One vector is turned by the same rotation once a step. Each row is the vector after some number of steps, and that number follows the row.
The counts run from 0 to 170.
[-85,216,-16,124,63,-219,-132,174,1,182,-203,188,-17,-208,-138,277,20,-86,-42,30,-212,-70,-84,-105,89,-29,110,-59,-172,47,162,100,-132,-144,-76,102,-173,300,30,-228,35,254,29,-213,233,-191,29,0,-125,218,50,-97,205,-53,-27,-115,82] => 27
[-94,87,59,73,178,-104,-98,-42,26,162,80,260,57,-301,-177,433,-203,-33,-81,128,-200,7,-70,51,24,26,196,-9,-107,-115,122,10,-96,51,32,88,60,206,87,-37,-46,44,101,-323,205,-225,-140,98,-154,300,29,-86,290,-234,-109,-11,-19] => 15
[-75,286,26,-91,-90,-94,11,301,93,114,-110,-45,-65,-262,-162,363,72,-10,102,65,-183,147,8,-40,-53,65,236,-182,-148,151,117,57,-103,12,169,-4,-206,218,246,-117,-80,242,87,-244,197,20,-167,105,114,-95,-73,-91,160,-31,-126,-32,153] => 37
[-24,-89,-24,172,43,44,-169,42,3,252,-99,70,-47,-133,-166,321,-121,-51,158,329,-123,73,-15,52,48,84,80,-19,-7,-209,79,72,58,31,115,49,-48,235,106,-166,64,60,309,-248,198,-230,-83,98,-195,104,220,-202,275,-61,20,141,22] => 11
[-158,54,-31,133,31,-5,-207,-178,78,232,35,233,-6,-252,-235,406,-83,4,-52,194,-94,-123,-55,33,13,55,140,79,-61,-122,-5,-27,30,97,-14,-48,-2,149,109,-136,26,96,151,-246,247,-229,-117,152,-95,245,-83,-105,311,-155,-132,-6,113] => 16
[-89,-57,-8,75,174,-63,-18,112,25,145,33,-19,61,-211,-116,308,-173,111,173,101,-141,233,-157,46,74,0,308,-201,-149,-36,264,66,-89,-62,264,148,-168,80,274,-37,17,-172,173,-166,205,-103,-103,275,-168,84,167,-161,71,-127,-65,50,41] => 151
[-220,37,170,323,24,-72,-95,179,54,77,-149,204,125,-65,-123,316,166,-248,-24,79,-46,57,26,13,-188,-113,303,35,73,52,6,-93,23,103,52,-53,118,109,128,27,106,246,9,-193,102,-77,-25,-6,-43,-13,70,20,420,-134,-58,193,204] => 106
[-257,-27,246,180,106,-26,11,50,70,9,9,49,77,-183,-65,399,-107,-8,102,163,-92,115,-11,5,-206,126,345,7,-95,32,54,91,41,103,38,-67,240,97,399,126,-13,153,69,-179,155,-15,-96,109,-57,-19,63,194,348,-241,-50,47,-54] => 103
[-432,54,33,115,-80,-320,-101,33,30,-60,64,82,-77,-54,-84,169,145,-79,116,135,-29,262,119,-98,63,58,252,-30,-103,124,246,-38,131,-7,178,-166,-284,-106,204,-69,64,19,70,-167,195,-143,13,163,-304,226,50,-32,12,-132,-19,154,26] => 66
[-59,-14,-99,74,84,-62,-123,-34,154,322,54,52,4,-154,-176,261,-103,17,190,249,46,238,-102,-80,260,-92,228,-72,-96,124,98,-58,-10,-12,277,63,-94,31,182,-13,-138,5,346,-263,139,-129,63,218,121,-54,-130,-152,333,56,-234,29,161] => 143
[-265,66,244,78,-46,-281,-27,-26,13,88,47,298,-7,-173,-43,197,-18,-16,187,-60,85,201,55,-72,163,-55,174,-21,-284,229,281,-34,123,-93,139,-37,24,-241,100,-43,237,85,84,-334,157,46,7,28,-68,166,-111,57,182,-67,-104,-37,51] => 74
[-113,-2,157,-61,-3,-356,3,89,22,88,-56,104,-150,-164,-102,291,-52,-152,278,172,-63,314,110,-69,151,49,49,54,-99,122,261,-31,303,52,172,-75,-91,-147,234,-60,122,64,236,-316,99,106,-87,72,-68,-20,-33,27,147,-60,-52,127,-75] => 72
[9,54,152,84,-86,62,-198,91,-42,205,-38,331,-12,-195,-253,286,-23,-18,94,-31,-44,-81,83,99,68,1,51,-90,-256,-65,154,47,-43,12,85,-38,-80,200,73,-162,218,123,113,-283,222,-46,-178,137,22,128,-19,-202,357,-104,-129,-140,247] => 21
[-278,-5,147,62,14,-161,-111,-196,-75,108,-102,316,-50,-196,-46,184,189,-6,86,28,-51,339,73,-59,123,38,142,-9,-45,66,239,47,273,-5,111,-215,-181,-79,225,-185,179,12,25,-295,152,-26,-166,127,-70,231,-16,-16,150,27,-168,-120,0] => 69
[-204,149,9,130,-130,-185,-29,146,106,21,-43,171,-37,-188,-312,349,-71,-140,107,212,-51,-136,117,31,-44,-42,107,12,-168,-92,-1,-13,-31,-14,-74,-60,-169,276,152,-76,116,7,81,-162,300,-81,-37,229,-65,129,23,-103,318,-158,-36,208,65] => 18
[-96,203,59,-67,12,-18,-150,47,9,122,-10,32,-132,-194,-179,263,-137,104,208,87,-149,-140,61,-67,102,93,170,-67,-400,97,98,216,-75,-36,89,19,-45,190,145,-243,68,288,183,-201,312,-234,-12,167,-41,127,-2,-53,255,-25,9,-108,150] => 25
[-132,102,174,63,10,-73,-149,222,-25,228,-124,-151,-108,-156,-28,218,-70,50,94,62,-2,88,-49,-153,185,53,171,-175,-332,198,228,139,-90,-159,117,-96,-124,42,352,-123,-156,101,96,-45,285,-168,-18,166,51,77,-155,97,189,38,-87,-144,225] => 43
[-390,114,88,47,103,-298,92,-110,83,43,12,2,10,-211,-125,322,-33,-1,153,154,-90,274,31,-161,-96,104,288,23,-70,168,250,34,110,10,30,56,-23,6,184,87,114,187,142,-284,115,101,-30,77,-78,115,18,100,175,-224,-12,-45,-225] => 85
[-160,-131,-45,315,-24,-83,-128,165,62,285,-116,-8,-55,-51,-248,229,14,-20,141,126,47,102,-143,-1,147,-75,180,-65,-97,-83,213,-7,14,-173,146,53,-232,94,180,-74,36,-194,225,-32,240,-151,59,267,-152,70,130,-205,197,5,40,85,206] => 149
[-110,7,92,121,57,-16,-23,21,96,186,-150,228,108,-183,-166,130,124,-23,117,-3,22,223,28,39,240,-146,235,-103,-236,11,173,-15,-169,-35,134,29,-241,223,356,68,70,-149,103,-100,128,39,60,268,58,23,-5,-130,292,-9,-213,-170,100] => 140
[-81,6,-82,60,101,-27,-4,59,210,154,14,169,144,-172,-106,307,98,126,92,-46,-140,152,-153,-2,159,221,365,-151,-175,80,192,32,-228,64,152,113,11,52,249,-43,-78,8,174,-218,209,-164,108,129,-9,-8,28,-173,148,-127,-240,-139,-32] => 134
[-109,89,113,178,73,-52,-130,121,119,38,-152,410,126,-108,-106,183,251,-255,27,-40,-118,20,112,31,224,-96,281,30,-158,130,107,-55,-154,162,77,52,-24,132,271,72,42,80,115,-162,80,-145,131,90,-68,34,40,-141,398,-124,-180,-65,160] => 123
[-385,-12,129,261,10,49,-153,-11,-13,217,-106,-105,-26,-99,-159,221,29,37,172,190,-43,89,-23,-177,-78,136,324,58,2,98,94,111,169,-30,110,32,131,-37,91,-59,122,335,278,-181,84,-125,42,52,-38,-16,67,110,310,17,90,44,114] => 95
[-265,65,115,128,-85,-221,-23,316,47,50,-11,-99,-44,-108,-90,206,80,-73,2,-18,-50,317,-26,-38,-28,69,282,-248,-98,112,226,108,-119,-128,76,-198,-308,99,330,0,-155,-87,-87,-116,238,-136,-133,136,-60,92,-1,-74,-1,-111,-92,26,102] => 49
[-278,-153,181,417,69,109,-207,12,-27,220,-42,69,120,3,-155,194,22,-72,-36,174,64,197,-30,-12,-141,97,162,1,-6,-80,210,-8,124,-43,76,-102,77,12,258,35,109,304,132,-142,105,-94,-50,20,-148,177,56,9,427,-177,6,-104,21] => 100
[-36,68,-1,97,88,-153,-94,167,183,62,-120,296,61,-110,-104,247,231,-270,77,55,-189,102,51,-1,166,-71,249,47,-43,173,74,-71,-77,223,138,134,-9,172,207,-27,-27,171,163,-244,61,-137,112,79,-32,-85,32,-156,422,-95,-149,53,79] => 124
[-81,81,-76,178,-232,8,-121,268,144,206,19,-39,-92,-83,-287,247,-27,-4,40,156,-35,-17,29,-48,48,184,0,-146,-221,-60,213,90,12,-137,6,-155,-224,167,282,-192,3,208,157,-149,346,-135,3,165,-71,169,-39,-191,193,-176,7,-174,45] => 30
[-166,-174,190,325,118,135,-108,27,-32,271,-138,93,159,-84,-65,242,-13,-11,-1,103,-67,279,-130,-5,-207,185,225,-63,47,-72,167,57,68,-22,73,14,114,79,189,-43,123,290,72,-277,131,-59,-119,-43,-64,137,148,6,365,-132,-15,-150,-77] => 99
[-286,32,249,187,86,108,-95,-39,31,73,-106,195,171,-179,-70,376,33,72,25,34,-58,45,10,-27,-164,46,360,10,-135,50,34,-16,-11,92,36,-122,247,-14,375,42,92,215,17,-176,157,8,-63,125,5,77,-10,155,453,-140,-84,4,68] => 104
[-71,-103,284,218,249,-69,-181,164,-17,107,-128,262,81,-73,0,168,-30,-177,126,-6,-177,130,-13,23,-39,-2,233,-2,-36,92,123,133,16,93,109,41,145,210,172,-14,-29,200,35,-183,62,-298,2,-26,-73,14,196,22,487,-22,-46,15,94] => 111
[-365,-46,45,179,-150,-195,-32,-13,22,89,-78,83,-144,-119,-161,183,93,34,359,98,37,142,69,-175,55,167,234,-6,-167,134,244,165,258,-167,40,-130,-74,-117,128,-147,251,101,165,-228,173,-47,60,117,-105,24,109,7,108,49,67,22,12] => 78
[-32,29,76,153,64,-140,-5,265,139,42,-103,185,144,-80,10,213,28,-116,139,168,-106,18,-87,-64,-8,107,274,-78,-210,68,81,-13,-137,52,50,26,11,138,338,-47,-30,286,19,-81,187,-250,157,61,-214,70,224,44,353,-192,-31,163,-144] => 115
[-85,14,-45,33,-116,5,-99,62,196,106,40,163,2,-31,-101,140,93,-8,311,102,41,80,83,-3,112,34,264,-80,-239,242,2,41,-45,90,168,-108,-85,125,269,-114,-24,249,213,-229,182,-212,178,159,82,-100,28,-192,415,23,-165,38,30] => 126
[-180,44,164,46,63,-163,-53,199,2,73,-41,-46,-25,-163,-51,293,16,-81,-11,-47,-139,342,-74,-1,-38,97,279,-227,-28,52,214,152,-14,-20,138,-161,-175,140,316,-18,-112,-132,-134,-199,178,-88,-273,106,-13,87,-22,-47,20,-27,-160,-77,105] => 50
[-344,-129,190,439,32,-51,-139,166,48,118,9,-27,12,75,-204,188,30,-229,-22,189,64,127,43,-20,-111,52,182,58,16,-40,178,-23,103,-9,67,-99,59,66,317,128,16,174,110,-55,149,-125,-28,105,-182,100,38,55,426,-270,39,6,22] => 101
[-37,111,113,158,-28,-67,-218,224,-21,179,-13,249,-109,-135,-240,240,-31,-148,18,12,-100,-69,162,103,112,-136,12,-10,-191,10,159,67,-4,4,67,34,-117,244,-26,-82,142,94,205,-288,170,-168,-95,78,-49,155,-12,-227,349,-116,-23,-66,289] => 22
[-159,-49,92,168,55,-396,-119,174,2,183,-110,117,-105,-49,-4,188,22,-250,43,8,-32,322,-122,-107,93,-103,103,-126,57,195,142,0,216,-87,142,-162,-151,-27,55,-145,-71,10,-20,-301,113,-218,-106,-14,-49,128,-87,-77,179,119,-168,148,163] => 58
[-128,-29,236,170,-97,118,-97,143,52,67,-16,109,107,-29,-62,213,33,-31,256,182,37,93,49,38,-210,114,262,-83,-82,107,-20,80,122,129,183,-171,114,113,234,-105,133,265,128,-273,144,-144,-33,102,30,-128,145,-54,431,-9,-47,170,113] => 108
[-311,-18,157,283,196,-117,-138,18,-5,210,-110,-30,-46,-100,-154,273,2,-64,142,93,-142,181,-19,-144,-76,72,365,85,87,123,156,154,132,0,119,197,221,33,-21,8,78,241,225,-286,-6,-112,-18,-26,-29,-37,85,77,339,-9,79,-35,161] => 94
[-144,-3,135,251,-19,-62,-87,245,116,102,-70,143,124,-57,-98,359,73,-184,144,174,-92,114,-2,-5,-246,16,274,4,61,84,-26,-48,131,155,109,-46,92,108,174,-38,71,254,117,-285,94,-113,-65,18,4,-158,135,-43,442,-37,-34,238,150] => 107
[-173,26,-58,136,201,-308,35,74,49,257,-104,127,44,-249,-100,272,-139,56,203,-45,-43,214,-268,-61,106,-162,327,-118,-161,131,115,95,-102,-160,59,142,-87,237,65,-77,-67,-103,36,-239,207,-147,70,139,23,43,111,-97,215,106,-141,46,51] => 146
[-239,250,-8,150,-120,-97,-160,173,136,124,-110,-71,-125,-190,-315,322,189,-138,-101,64,-114,-48,88,-82,139,-39,173,27,-127,84,141,-7,-18,6,10,-108,-193,161,211,-57,-64,89,158,-81,215,-74,-51,204,-43,38,-182,-67,233,-119,-37,-150,313] => 35
[-169,-40,336,215,-50,76,-88,186,-26,54,-34,176,114,19,-39,124,2,-37,234,48,71,85,108,45,-134,20,280,-65,-234,95,66,164,-7,-9,153,-175,22,146,281,-44,174,239,40,-146,182,-175,9,109,34,13,167,10,455,-58,-75,85,116] => 109
